Each row is where one point has got to under a steady rotation. How many steps took it there?
The counts run from 0 to 868.
[ -2   1  12 -19   3  -4  -9  -2  -4  -3   5  25  -7  14 -11   7  17  -8
 -10  -6 -24 -10  12 -15 -30 -12 -15  -5  -6  -4  25   9   1  19  -4 -18
  -2  -6  10  -9 -15 -30  -7   6   3  14  -6  -1  -1  -2  12  -8  20 -23
   4  -1  -1 -21   6  15   9   6  15  12   4  12]
847
[-21   3  17  -6  12  -3  -2   1  -9   4   1  22   1  19  -8   7  16   3
   1 -25 -11  -8  -3  -2 -16  -5 -13  -5  -6  25  21  12   0   6  -9 -14
   7 -15  16 -14  -3 -33  -4   9 -19  18   3 -11 -19 -10   8  -6  19 -27
   5 -13   2  -3  -5   8   8   3  13   6  15   5]
721
[-23  16  22  -9  11   0  -1  -4  -9   8   7  29  -2   9  -3   3  11  -4
   5 -21 -17  -4  10  -8 -15   0 -12  -3   1  20  24   8   0  11   5 -11
  14  -3  18  -7  -8 -29   7   6 -25  10  -2  -9 -18 -18   6  -5  27 -17
   1  -7 -11   6  -2   7  -4   2  15   9   6  -7]
564
[-10  12  22  -7  -5  -9   8  -2   1   8  -1  26  -3  11 -17  -7  12  -7
  10 -11 -13  -5  15  -4 -42   3 -11   2   0   1  18  -2  -9   5   1 -13
  21  -1   8  -4  -9 -26   0  15 -21   7  -9 -12 -14 -20  11 -14  26 -15
   3  -5  -7  -1   4   5   7  -2   9   8   1   4]
817
[-13  10  22 -11   3   2  -7  -5  -5   6   2  25  -6   1 -16  -6  14 -12
  12 -13 -17   1   4  -8 -27   4 -14  -6   1  11  17   5  -9   8   2 -18
  15  -6  14  -9  -3 -27  -6  11 -23   7  -8  -7 -18 -13  14   0  27 -23
   6  -7  -2  -2  -1  15  -4  -3  13  18  16  -1]
195
[-15  11  24  -2   7   3  -3   7  -6  -1   2  15 -10   9  -7  -9  18  -8
   3 -12 -18  -2   2  -7 -22   0  -5  -3  -1  18  15   2 -16  10  -4 -16
  16 -14  14  -4  -9 -30  -6  11 -20   9 -13 -17 -16 -22  19  -9  23 -19
  12 -16   1 -13   1  10  10   1  11  -6  11  -2]
590
[-10  17  24 -11   3  -7   1  -9  -3  12   3  35   0  10 -11  -2  10  -4
   8 -23 -19  -2  12 -14 -30   7 -13  -7  -4  11  19   8  -3   8   2 -19
  19  -4  14 -10  -2 -29   2   8 -18   5  -4 -13 -14 -15   5  -1  29 -15
   1  -2  -7   2  -3   6  -8   1  14  13   3  -2]
645
[ -2   5  12 -15   0  -2  -2   5  -6  -2  12  26  -7   5  -9 -10  18   0
  -8  -7 -14 -11   0  -7 -36   2 -19   4   4  -6  12  13  -5  11  -8 -11
   8  -6  12 -12  -7 -31 -14  10 -14  19  -8   1 -11 -12  17  -4  20 -22
  10  -2 -10 -18   2   8  17   8   5  17   4  20]
66
[-11  13  17 -18  11   6 -17   4 -12 -10   2  20  -6  17   7   4  20   2
  -7 -10 -20  -6   2 -14 -11  -6 -17  -5  -2  24  27   9  -2  13  -6 -19
   8 -17  11  -9  -8 -34  -6   2  -7  18 -15  -6 -12  -6  12  -4  22 -18
   4 -10  -3 -16   2   7  10   3  12  -2   8  -6]
706
[ -7  16  24  -7  -4   3   4   1   0   4   0  26   3  19  -7 -11  14   2
   6 -15 -10  -5   6  -6 -38   7 -18   4   7  13  18   2  -7   3  -3 -14
  21  -7   7 -13  -3 -30  -5  16 -22  18 -18 -13 -19 -13   3  -6  19  -9
   2  -5 -11  -2   3  -3  13  -2   8   5   2   7]
587
[-13  -1  21 -10  -1   5  -5  -5   1  10  -5  17   0  14 -15  -1  24  -2
   0 -21 -18  -2   2  -2 -32  -5 -15 -12   1  14  28  13  -4  -1  -4 -23
  12 -10   8 -15  -7 -28  -5  19  -7  14  -4 -13 -18  -2  -2  -3  12 -22
   3  -4   4  -9   1   2   9  -6  12   9  21  10]
120
[ -8   2  24  -9   7   3  -6  -9  -3  12   1  18  -6   5 -12  -4  17  -7
  -4 -18 -23   4   1  -9 -20   1 -12 -15  -2  16  28  13 -10   6  -3 -23
   9 -12  17 -16 -11 -29  -2  17  -6   7  -1 -10 -12  -8   3   2  19 -24
   2  -1   3 -11   1   6   0  -7  17  11  22   2]
38
[-16   2  26  -5   4  -1   1   2  -3  11  -5  12  -1  21 -11  -2  17   0
   7 -25 -19  -6   3  -4 -28  -8  -3 -10  -1  23  27   1  -4   0  -3 -16
  15 -11  10  -9  -5 -29  -1  19 -14  12  -8 -19 -20 -11   5 -11  17 -19
   7 -13   3  -5   0  -1  12  -3  16  -1  13   0]
350
[ -8  -2  14 -14   3   0   1  12  -7  -1  10  17  -5  12  -9  -7  24   7
 -13  -9 -13 -16  -3  -1 -34  -4 -16   6   1   2  15  13  -2   8 -12 -11
  10 -11  11 -14  -8 -32 -10  12 -12  22  -2  -5 -11 -12  17 -11  14 -23
  11  -9  -6 -18   1   3  20   6   3   3   6  16]
214
[-13   9  20  -8   7  10  -6   7  -8  -3   9  16 -12  18   0  -5  17  -5
 -11 -11 -22  -8   2  -8 -12  -8  -9  -2   5  14  19   8  -8  18  -3 -10
   0 -11  13  -5  -9 -36 -11   5  -6  19 -17  -5 -16 -12   8  -7  14 -19
  12  -9 -10 -28   5   5  21   6  17  -2  10   9]
533
[-10   6  17 -12   7  -9   5  -5  -6   8   1  30   8  27  -9   3  13   9
  -1 -28  -9  -6   3  -8 -25  -1 -21  -2  -7  23  26   8   2   4 -10 -15
   6  -9  12 -18  -3 -33   1  12 -11  17   0 -10 -13  -9   1  -6  18 -18
  -2   2  -2  -3  -1   2  10   5  10   9   3   7]
110
[-16  12  23 -11   3   8  -8  12  -9   2   0  14  -6  12  -5 -12  19  -2
   8 -15 -20  -8   1  -5 -23   0  -9  -2   9  18  20  -1  -7  -1   2 -10
  18 -11  10  -6  -3 -32  -8  10 -28  12 -16 -11 -23 -17  15 -10  18 -16
  11 -14  -5 -12   1  -2  15  -3   8   0  12  -3]
508
[ -6   6  15 -23   6  -7  -4  -7  -7   7  10  33   2   8  -7   2  16   7
 -16 -15 -17  -9   9  -9 -26   1 -21  -1  -2   4  29  18   8   6  -5 -13
  11  -5  16 -20 -11 -31   4  11 -10  14   4  -1  -8  -8   3  -2  20 -17
   0   7 -14  -5   0   0   4   0   6  18  -1   4]
331
[-16  22  24  -3   6   7   2   0  -1   3   4  29  -7  22  -2  -5   6  -9
   4 -14 -16  -7  13  -7 -23  -1 -12   4   8  12  15   6 -11  17   0 -13
   9  -4  13   1  -5 -30  -5   5 -14  18 -17 -15 -21 -17   0  -8  21 -11
   4 -11 -17 -12   3   7  15   8  22   0   3   9]
761
[-11  12  24  -1   6   5   2  -3  -2  10  11  21 -16   6 -10 -10   7 -16
  -2 -10 -27  -4  10  -7 -20  -2  -4  -4   3   6  15   8 -17  21   4 -11
   8  -3  17  -1 -17 -30   0  10 -13   8 -10 -10 -14 -21   6  -7  25 -17
   7  -6 -11 -19   5   9   7   0  22   4   8   8]
301
[-17  14  17 -12   2  12  -7   8  -5  -2   6  21  -7   5  -6 -11  20  -6
   0  -6 -16 -11   6   0 -33  -1 -16   4  14  -2  16  12  -3   6   5 -11
  15  -4   9  -3  -2 -27 -12   9 -22  23 -13  -6 -23  -8   3  -5  16 -20
  10 -10 -16 -14  -1   5  14   1   8   5  14  17]
598
[ -7  -4  12 -14   2 -13   1   6  -8   3   2  23   2  17 -15   0  18   6
   2 -17  -9  -8   1  -9 -28  -5 -14   0 -10  16  23   0  -2   6  -9 -10
  10 -10  13 -16  -7 -35  -1  12 -23   6   1  -5  -6 -17  24 -12  22 -28
   6  -6   4  -5   0   7   8   6   3  12   3  -1]
272
[ -9   3  14 -18   9 -10  -6   5  -9  -2   2  25   1  22  -2   8  19   9
 -12 -17 -14 -12   6 -13 -19  -8 -11  -1 -12  22  29   4   3  13 -12 -14
   9 -15  12 -11 -15 -35   5   7  -5  13  -4  -9  -4  -9  15 -11  21 -18
   2  -4   0  -9   2   4  13   4  11  -4  -5  -9]
708
[ -1   1  22  -6  -2  -4   5  -8   3  13  -2  18  -5   6 -17 -12  17  -5
  -5 -15 -21   0   4  -7 -37   0 -11  -9  -5   4  24   9 -15  10  -6 -25
  17  -8  12 -17 -14 -30  -3  23  -6   5  -6 -15  -9 -10   4  -5  18 -18
   4  -1   1 -14   6   0   4  -7  14   4  12   8]
661
[-16   9  25  -9  11   0  -5   2 -12   7   1  21  -7  12   0  -3  14  -5
   5 -21 -20   0   1 -10 -12   1  -5 -10  -3  29  23   4  -7   8  -2 -14
  11 -14  19 -10  -4 -29  -1   7 -19   9  -5 -11 -18 -16  13  -4  26 -18
   8 -11   0  -8  -2   5   3   4  18   3  12  -9]
417
[-17   5  19  -7   3  -7  10  -7   0  10   6  27  -5  19 -16   4   7  -7
   0 -14 -13 -12  19  -6 -30 -14 -13   6   2   5  25   2  -3  17   5  -7
   3   6  13   0 -18 -29   5  10 -13  13  -3  -7 -11 -15   3 -17  22 -19
   2   0 -14  -4   2   9  11   4  19   8  -3   7]
538
[ -8   2  19  -7   2   1   5  -4   1  10   2  21   1   4 -14  -7  19   5
  -7 -15 -11  -4   0   4 -38   2 -21   2   0   5  26  17 -10   1  -6 -16
  18  -6  11 -21 -11 -29   0  23 -15  16   1 -11 -14 -11   1  -7  16 -20
   3   0  -6  -6   3   0  11  -6   5   7  13  14]
53
[-15   3  19 -14   7   2  -9  -3  -3   2   4  20 -13  12 -11   5  16 -15
  -2  -8 -30  -7  14 -12 -19 -15  -4 -10   0   4  22   5  -6  20   5 -18
   0  -4  13   3 -16 -30  -5   5  -1   9  -9  -8 -10  -9  12  -8  21 -21
   9 -11  -5 -18   3  17   7   6  23   7   9   3]
845
[ -6  14  22 -19  -1   6   0   0  -2   6   6  27  -3  17  -1  -6  11  -6
  -8 -11 -26 -15  17 -10 -31  -1 -16   1  11   2  25   7  -1  10   4  -5
  11   1   9  -6  -9 -30  -1   8  -6  16 -17  -4 -11 -10  -4  -7  15  -7
   4   4 -21 -17   7  -5  16   3  15  10  -3  10]
611
[-17  18  14 -18  12   2 -12   4 -14  -9   8  29  -3  15   2   5  17   3
  -4 -10 -11  -8   5 -11 -12  -2 -21   6   2  21  20   7   3  10  -3  -8
  10 -11  13  -5  -6 -32  -4   0 -21  22  -8  -2 -15 -10  14  -5  23 -19
   3  -4 -11  -5  -3   9   8   6   9   7   0  -5]
402
[-12  14  20  -6   3  -3  -2  11 -10  -3   9  21 -11   9  -5 -12  14  -5
   3 -11 -18  -8   6  -8 -25   2  -4   0  -1   8   8   4 -11  16  -5  -9
  11 -13  16  -2  -5 -30 -12   6 -21   9 -14 -13 -14 -22  25  -7  25 -18
  10 -20  -4 -16   1   9  12   8  11  -2   4   3]
139
[ -9  13  12 -16   3  -9  -3  -1  -4  -7   2  35   1  25  -6   9  12   3
  -3 -10 -10 -12  14 -13 -32  -6 -22   8  -3   6  22   0   5  16  -3 -10
   5  -2  10  -3 -13 -31  -3   2 -13  17 -10  -6  -5 -10  12 -11  25 -14
  -1  -1 -11   0   3  11  14   7  10   9 -10   2]
470
[ -9  13  25  -3   0   7  -1  -3   0   6   0  20 -10  -2 -14 -11  14 -16
   7  -6 -20  -1   7  -7 -33   2 -10  -3   5   1  17   8 -15  12   4 -18
  17  -6  10  -1 -12 -23  -6  14 -17   8 -10 -13 -19 -17  10  -6  25 -18
   7  -8  -5  -9   5  11   5  -6  14   7  14   7]
819
